In the rows, 128 means zero.
The rows of M fall into several groups, and each row is roughly a mix of its group's hidden directions.
M (140 x 10):
158 108 115 90 90 86 151 108 140 148

133 166 151 119 141 129 190 92 133 119

120 100 181 145 115 90 141 126 170 127

124 156 92 139 97 149 107 122 147 184

138 126 104 150 133 110 108 196 137 158

130 117 81 196 138 141 135 118 133 138

155 130 97 100 96 95 161 128 84 130

130 140 155 132 145 93 198 128 133 112

165 187 104 112 91 125 136 116 112 133

160 144 141 114 139 105 193 106 151 130

127 160 118 188 152 146 128 149 150 159

120 143 96 145 118 167 90 126 159 172

106 86 162 144 162 105 169 129 151 123

140 173 128 181 153 142 160 131 148 145

123 135 182 162 126 92 164 129 155 118

116 140 100 158 110 154 93 141 163 173

155 139 122 93 119 92 181 121 94 117

136 90 122 130 94 87 120 167 88 128

157 113 146 133 94 71 146 131 161 147

137 120 125 88 111 86 172 119 90 113

176 86 128 106 135 81 140 135 152 136

158 184 107 108 96 141 106 113 101 128

147 149 122 89 113 167 100 162 90 116

127 133 149 141 118 151 157 75 125 76

113 158 151 126 146 157 142 66 117 103

96 80 159 151 170 122 144 141 150 118

147 95 124 81 99 146 100 102 112 96

170 120 152 137 131 90 159 130 176 148

125 162 75 142 129 143 141 91 138 168

114 155 91 186 114 133 123 102 149 150

119 143 75 182 131 132 128 105 147 152

121 172 77 133 113 146 127 98 132 166

128 118 99 74 137 154 106 104 89 109

115 147 131 151 171 182 91 142 122 117

143 177 95 125 99 159 90 130 106 137

114 90 108 167 126 97 118 140 175 152

116 131 102 164 116 148 84 146 161 167

148 127 107 106 75 132 122 164 82 138

109 117 105 154 109 153 98 148 172 169

137 102 186 97 143 118 139 146 117 88

141 172 137 163 157 127 180 125 144 146

161 165 142 148 140 126 190 121 146 115

107 150 80 145 119 141 129 93 143 176

144 159 106 110 89 153 99 149 87 150

97 83 145 123 124 152 73 121 147 112

159 188 115 138 154 123 157 144 126 158

118 132 95 161 98 136 103 145 161 176

135 93 180 92 145 134 132 161 125 99

107 109 104 150 95 138 108 138 161 183

113 141 103 143 110 161 94 138 164 176

121 167 82 126 117 146 137 88 126 170

97 84 157 142 166 108 122 128 170 120

165 183 93 119 92 136 120 128 116 142

91 74 160 151 161 117 135 140 144 120

112 151 74 173 111 134 115 107 139 157

141 99 184 112 138 119 129 160 118 84

106 93 145 152 140 75 156 124 164 128

164 189 112 107 109 152 109 113 112 121

114 123 98 142 99 140 94 145 158 182

151 125 141 104 128 95 162 119 77 91

122 144 93 114 125 133 137 108 188 170

121 118 116 158 124 164 71 142 159 153

120 148 97 161 107 153 106 132 166 173

103 125 140 161 153 161 78 142 163 136

150 192 114 125 99 159 101 120 120 132

116 104 152 116 146 126 188 100 160 107

156 177 122 150 120 109 183 138 140 141

136 139 74 181 118 133 117 129 141 163

112 164 89 160 121 139 138 84 145 160

100 113 113 131 157 180 78 136 114 128

132 118 160 131 104 74 177 120 148 124

122 141 89 159 153 144 163 78 135 142

153 113 109 96 97 94 170 121 91 121

104 110 143 92 101 110 138 93 99 85

96 116 154 131 177 110 116 112 179 132

127 172 127 101 146 159 146 84 93 116

115 160 71 153 113 138 120 101 137 165

84 75 124 143 155 138 153 137 155 146

147 158 158 121 144 113 190 104 139 108

151 190 109 104 102 147 130 103 104 124

115 136 86 186 106 132 112 117 142 161

124 196 152 148 154 144 142 115 150 114

133 138 163 83 158 116 118 140 91 88

105 88 102 126 120 149 68 152 123 134

143 113 147 98 146 87 156 113 90 90

128 166 76 155 112 142 125 105 137 168

117 116 118 160 125 159 72 148 160 153

141 117 184 82 136 118 140 140 110 92

123 113 174 136 149 89 178 119 138 106

115 119 170 100 157 144 128 95 126 77

112 164 149 56 115 131 116 123 124 118

96 100 155 92 135 110 137 103 98 85

129 151 87 191 122 141 126 114 151 150

120 160 111 116 155 188 104 107 102 129

93 115 150 167 158 168 100 111 143 108

104 142 127 166 135 162 87 135 168 157

151 160 130 88 122 137 155 95 80 114

140 105 179 104 129 122 124 160 107 81

128 83 163 124 125 102 100 178 130 107

148 181 125 124 119 174 108 139 90 116

148 149 142 105 100 124 147 136 61 109

146 130 114 104 106 85 183 122 95 132

131 113 153 105 132 91 189 99 137 116

101 75 158 130 171 119 153 126 146 115

139 98 181 100 136 109 131 153 110 88

134 163 117 138 135 182 75 142 118 132

154 95 165 118 137 112 119 176 115 90

143 100 178 116 138 112 127 160 116 79

156 202 119 133 97 134 141 121 120 130

102 137 160 101 176 147 126 114 174 121

103 108 117 174 110 121 119 142 176 166

128 96 183 114 136 107 122 155 123 83

140 119 130 91 118 88 178 118 93 109

125 164 88 184 109 145 123 107 137 146

165 142 126 116 128 112 165 123 82 82

133 150 110 129 105 152 70 156 100 154

118 73 143 76 127 122 111 111 109 104

120 120 109 152 150 150 66 150 98 147

109 158 96 141 132 152 148 80 148 167

129 92 169 85 139 127 117 168 120 99

128 97 104 156 118 172 71 133 125 124

125 119 104 206 124 133 128 123 149 145

117 101 125 119 117 76 175 101 151 148

157 97 166 97 143 114 128 170 113 97

130 121 169 61 145 136 146 129 114 108

155 160 105 153 121 102 183 146 118 152

146 136 151 88 153 117 153 114 91 82

163 166 109 123 138 108 148 160 137 178

147 106 151 126 137 92 182 122 171 135

127 133 106 165 111 93 153 171 140 167

108 153 74 146 122 142 127 95 142 171

159 184 103 110 105 138 136 102 123 162

89 138 92 131 128 140 132 87 153 175

131 144 109 156 120 170 75 133 155 156

156 123 123 99 120 88 181 133 95 111

148 189 107 153 114 155 98 147 115 136

148 128 136 98 99 99 157 136 70 111

118 167 78 130 125 149 136 91 137 167

105 90 149 109 136 158 96 91 119 91

124 173 103 141 120 167 86 128 95 143

One row of each group comes first, with its name. Which group is each row after those in?
150 130 154 107 134 87 186 105 131 108
<131>
136 171 123 106 142 121 90 168 151 166
<139>
108 157 117 143 124 170 96 124 165 171
<92>
142 104 179 120 134 115 123 162 117 76
<26>

89 101 156 119 140 145 105 99 115 79
<139>
133 142 81 192 113 127 125 112 128 150
<26>
98 89 147 169 141 96 131 138 170 134
<92>
147 179 120 128 119 170 78 129 117 121
<131>
148 141 153 151 137 106 184 130 174 138
<131>
137 102 107 204 142 137 131 140 143 127
<26>
118 184 121 138 122 126 143 118 68 112
<131>
139 143 161 85 155 120 140 122 90 85
<92>
152 137 80 89 129 103 159 103 155 139
<92>
120 86 142 135 102 115 97 178 92 127
<92>
106 134 127 101 166 150 147 90 80 111
<131>
